128 stands for zero in the data rows.
Here are some points:
[112 132 117 126 113 165 111 128 100 160 126 172 117 145 173 160 143 115]
[130 123 131 133 114 101 120 128 138 138 130 101 127 132 100 125 147 141]
[128 121 117 140 117 107 120 126 136 147 125  99 129 138 103 122 150 148]
[148 132 160 110 145 100 127 130 130 113 134 111 132 123 106 111 135 124]
[122 147 126 133 116 181 112 118 105 127 144 157 109 158 152 140 111 135]
[137 123 137 127 123  96 119 130 131 132 128  97 131 130 100 117 142 141]
[112 115  94 152  99 153 128 130 142 161 122 122 114 140 118 146 126 132]
[170 144 210  74 177 106 137 133 116  71 147 126 136 108 117  99 123  94]
[120 120  95 142 104 132 118 122 121 164 124 138 125 139 117 141 125 138]
[139 129 142 126 130 103 121 129 135 128 127 104 130 132 102 117 143 136]
[131 121 117 137 122 101 121 127 136 143 128 101 132 135 102 123 148 145]
[108 125 105 158 108 133 120 136 131 155 118 110 126 141 119 141 133 142]
[121 133 131 134 117 168 121 118 141 124 112 131 116 118 150 132 109 127]
[123 101  86 144 109 150 137 135 126 143 107 131 120 141 124 121 114 135]
[109 111 101 149 107 115 122 130 141 158 120 101 126 136 110 139 138 146]
[176 143 222  60 188 111 141 136 114  58 149 140 135 105 121  94 116  82]
[123 126 115 139 106 115 121 130 130 153 114 100 129 132 106 135 142 147]
[118 123 113 132 112 134 117 142 141 160 118 119 115 141 116 136 135 151]
[158 134 180  97 157 102 129 133 127  98 139 118 133 118 108 107 136 113]
[119 112  95 152  99 122 120 138 144 150 129 108 128 138 122 133 128 138]
[122 117 121 144 104 113 123 133 139 160 121 101 126 139 110 127 141 148]
[123 145  93 140 119 154 132 127 142 111 123 161 128 149 146 161 104 163]
[106 112  90 143 115 136 134 129 132 162 126 109 119 122 125 146 140 150]
[130 122 125 134 114 103 117 126 138 144 127 104 132 135 104 127 148 139]
[127 127 118 144 108 109 118 129 137 144 118 103 129 138  98 130 144 150]
[122 129  84 152 117 137 132 115 134 150 110 117 130 131 141 136 120 121]
[129 114  90 133 111 123 117 123 134 144 139 106 134 134 117 131 135 151]
[125 120 110 152 114 107 112 128 142 148 124 100 131 137  99 134 148 145]
[108 149 104 135 104 145 112 142 116 140 142 169 108 113 135 173 112 121]
[159 131 177  99 155 103 131 133 127  95 139 114 132 122 107 106 134 112]
[121 111 104 155 110 127 122 129 140 153 119 114 130 138 116 127 145 143]
[135 124 121 140 114 103 117 126 141 145 124 100 130 139  98 128 144 140]
[202 161 255  13 236 122 161 139  95   4 165 175 138  80 148  75  89  39]
[ 99 133 111 132 141 137 117 118 136 148 126 157 113 122 152 144 132 144]
[201 162 255   8 241 124 160 138  93   0 167 174 137  79 149  74  88  34]
[132 117 116 147 110 109 114 124 141 151 123 106 129 137 106 134 141 155]
[138 123 136 130 123  99 120 134 130 131 132 104 132 132 100 121 144 143]
24 more points follow, each with its number after it:
[118 125 102 155 115 116 125 126 144 147 105 102 122 142 117 141 142 144] 0
[129 122 121 141 114 108 116 129 141 144 132  96 135 137 104 127 141 145] 1
[130 119 127 132 119 100 118 129 141 135 131 100 132 136  98 123 148 140] 2
[ 75 169 118  65 117 251 163 139  63  66 151 251 154 141 219 126  36  29] 3
[114 120 108 163 109 133 112 124 115 141 130 134 131 131 148 169 134 130] 4
[186 150 242  45 206 113 148 136 108  39 156 148 137  97 129  88 108  67] 5
[102 117 113 146 118 136 130 116 128 139 131 124 125 132 133 139 130 139] 6
[144 125 150 121 133 100 119 129 135 116 130 104 131 129 102 117 148 132] 7
[105 101 167 172 114 232 127 135 129  62  75 197 121  79 213 114  64 105] 8
[120 119 114 145 104 110 120 130 136 156 125  98 122 141 101 137 143 148] 9
[107 133  93 133 109 145 135 143 132 160 111 134 124 142 133 142 132 138] 10
[101 133  78 109 158 175 140 190 128 157 158 149 130 120 160 155  94 107] 11
[172 142 213  70 183 108 139 133 114  65 149 135 132 105 118  97 120  88] 12
[128 124 126 141 112 107 121 132 133 141 122 101 131 136 103 128 149 145] 13
[123 122  91 151 107 137 131 121 128 148 125 121 131 140 125 133 134 148] 14
[115 173 113 136 120 163 126 127 124 144 117 161 137  97 162 118  81 121] 15
[135 123 123 133 118 103 120 134 134 143 128 100 130 139  99 120 143 146] 16
[122 123 102 148 103 120 120 137 139 159 123 113 132 144 116 135 137 148] 17
[136 119 127 138 117 101 122 129 133 141 128 102 133 135 103 120 145 142] 18
[117 118  96 150 104 139 111 127 140 147 114 121 129 121 116 126 141 147] 19
[206 165 255   0 251 126 165 139  89   0 169 184 137  75 155  71  83  29] 20
[120 114 108 155 116 115 121 122 138 153 118 102 120 129 109 126 145 149] 21
[120 146 100 160 112 146 134 124 141 153 116 165  94 116 140 137 122 118] 22
[183 149 235  48 200 113 149 136 106  43 154 146 137  96 128  86 109  69] 23
Which of these numbered points is nearest to each point below, ignoring the direction in which the first points spread most? Its number follows each.
[ 94 170 107 124 117 174 114  82 116 134  96 192 138 114 163 146 150 133] > 15
[128 123 122 138 113 103 118 127 138 140 125  95 132 135  99 125 147 143] > 2
[123 177 148 109 213 255 221  69  45  87 161 237  85  89 250 123  64  50] > 3
[140 123 143 124 129  98 121 130 134 123 123 103 133 127  99 119 140 133] > 7
[128 116 121 146 118 103 115 128 141 145 122  98 133 132 100 127 146 145] > 18
[111 130 103 152 116 179 134 132 147 141  96 183 127  97 164 139 119 131] > 22
[215 172 255   0 255 132 170 138  83   0 174 194 138  70 165  68  74  14] > 20
[216 169 255   0 255 130 170 142  84   0 177 192 138  69 162  67  73  11] > 20
[102 141  88 128 110 159 173 158 137 128 135 213  90  69 223 141  96  76] > 22
[124 119 121 152 113 111 119 124 133 149 119 113 132 137 112 131 146 144] > 12
[116 122  95 152 105 142 119 126 135 163 123 115 137 128 127 135 123 144] > 14
[120 123 106 139 112 127 118 124 136 154 118 109 129 136 109 142 146 145] > 5
[118 135  98 151 102 118 118 130 139 154 127 100 126 140 110 134 137 142] > 17
[216 169 255   0 255 133 170 139  84   0 175 195 139  68 163  66  72  13] > 20
[118 149 110 121 123 131 164 156 115 138 113 152 115 126 173 140 152 116] > 10
[131 125 103 143 116 158 148 116 125 131 122 144 123 138 149 122 117 169] > 14
[123 114  85 140 111 135 116 154 115 150 132 126 114 124 139 128 116 139] > 20
